[[150 151 149 114 150 149 151]
 [115 106 150 149 149 150 105]] Answer: 106

[[127 138 131 131]
 [118 142 119 113]
 [156 138 153 154]] Answer: 142

[[143 109 150 129 120 120]
 [136 117 138 106 140 121]
 [109 150 111 136 128 132]] Answer: 117

[[132 133 132 145 131 133 133]
 [131 133 145 126 131 145 143]
 [115 151 149 119 114 149 146]] Answer: 133

[[137 129 121 117]
 [138 129 138 130]
 [144 116 108 153]] Answer: 129

[[145 132 106 132 133 137]
 [120 157 124 157 156 114]] Answer: 157

[[ 99 133  98 100 106 156]
 [157 156 158 157  98 102]
 [158 156 156 148  98 107]] Answer: 156
---
Q:
array([[110, 151, 106, 107, 123],
       [110, 149, 105, 104, 150]])
A: 110

Q:
array([[108, 116, 108, 128],
       [107, 108, 107, 130]])
A: 108

Q:
array([[128, 138, 136, 136, 140],
       [143, 157, 112, 119, 157]])
A: 128

Q:
array([[151, 117, 155, 151],
       [113, 105, 136, 128]])
A: 151

Q:
array([[138, 138, 136, 132, 104, 148, 126],
       [117, 134, 134, 132, 129, 135, 110]])
A: 138

Q:
array([[139, 139, 108, 121, 115, 156],
       [124, 132, 120, 133, 119, 125]])
A: 139
---
array([[127, 128, 129, 128],
       [132, 132, 106, 123],
       [128, 128, 128, 128]]) => 128

array([[152, 104, 152, 147, 104, 153, 136],
       [154, 138, 105, 154, 103, 146, 122],
       [150, 152, 103, 154, 104, 104, 115]]) => 115

array([[151, 134, 114, 128],
       [133, 150, 138, 106],
       [122, 107, 129, 149]]) => 149

array([[149, 139, 131, 133, 135, 141, 126],
       [129, 142, 122, 122, 118, 118, 110],
       [148, 128, 133, 137, 138, 141, 132]]) => 132

array([[146, 117, 123, 148, 102],
       [156, 119, 109, 138, 120],
       [135, 117, 118, 144, 129]]) => 129

array([[125, 135, 126, 126],
       [158, 128, 138, 122],
       [114, 123, 125, 130]]) => 130

array([[130, 126, 118, 131, 135, 132, 128],
       [118, 149, 125, 127, 126, 126, 144],
       [123, 142, 101, 123, 107, 106, 137]]) => 137
---
[[126 137 111 145 115 110]
 [123 110 155 109 128 153]] yields 137

[150 113 143 121 109 115] yields 113

[[150 145 107 145 125 132 127]
 [126 142 123 116 130 122 127]
 [116 142 136 121 123 120 150]] yields 145

[129 156 127 126] yields 156

[116 130 150 134 151 139 106] yields 130

[131 133 136 132 129 151 132] yields 133
---
[111 100 153 116 101] => 153, 100

[138 149 106 114] => 149, 106

[147 118 117 151] => 151, 117

[110 101 118 126] => 126, 101

[[148 132 124  99 120]
 [132 128 128 123 128]] => 148, 99

[[118 126 151 107 135 134 119]
 [136 116 136 122 128 117 126]] => 151, 107
---
[150 120 137 115 149] value 150, 149

[[143 119 105 133]
 [138 134 103 126]] value 143, 126

[107 131 128 110] value 107, 110

[[138 134 130 136 106]
 [112 124 147 138  98]] value 138, 98

[107 104 118 137 126] value 107, 126

[[123 114 116 121 121]
 [130 140 141 130 117]
 [122 122 129 142 150]] value 123, 150

[[145 103 121 128 153 145 126]
 [140 139 129 127 150 135 115]] value 145, 115
---
Input: [[150, 134, 121, 126, 149, 127], [112, 127, 118, 147, 114, 138], [128, 135, 130, 114, 104, 130]]
Output: 114
Input: [[142, 123, 129, 147, 132], [103, 110, 100, 133, 125], [135, 153, 148, 128, 138]]
Output: 148
Input: [[141, 133, 140, 129, 126], [132, 126, 148, 133, 130], [124, 126, 103, 123, 129]]
Output: 103
Input: [[141, 140, 142, 139, 126, 148, 134], [138, 154, 114, 135, 127, 140, 133], [141, 142, 104, 146, 131, 154, 111]]
Output: 131
Input: [[127, 134, 122, 122, 124, 126, 127], [129, 128, 137, 140, 129, 113, 107], [126, 149, 137, 107, 116, 120, 151]]
Output: 116
Input: [[141, 103, 130, 118], [152, 109, 101, 116], [148, 146, 131, 146]]
Output: 146
Input: [[127, 118, 127, 133, 113, 138], [125, 122, 144, 145, 112, 131], [136, 135, 142, 137, 142, 99]]
Output: 137
Input: [[139, 108, 125, 123, 142], [106, 116, 125, 141, 112], [133, 116, 154, 143, 127]]
Output: 154
Input: [[140, 125, 139, 149, 149, 136], [131, 121, 130, 137, 133, 133], [143, 128, 144, 148, 127, 153]]
Output: 148
Input: [[136, 112, 115, 104, 130, 136, 101], [139, 111, 106, 108, 148, 150, 137], [138, 100, 117, 126, 112, 127, 116]]
Output: 112
---
[135 122 133 151 115] value 135, 115

[126 104 136 117] value 126, 117

[122 140 127 134 137 100] value 122, 100

[[128 130 119 130 132]
 [130 135 124 126 127]
 [118 133 140 122 149]] value 128, 149

[[130 130 126 123 118 137 106]
 [144 126 143 131 127 122 126]
 [123 125 133 110 133 115 117]] value 130, 117

[112 104 149 120 153 126 118] value 112, 118

[[133 122 128 134 135 135]
 [143 121 113 144 124 149]] value 133, 149

[[121 134 139 124 125 149]
 [131 137 106 132 125 129]
 [121 130 111 137 128 137]] value 121, 137

[155 119 129 131 140 136] value 155, 136

[150 135 133 143 137 142 135] value 150, 135
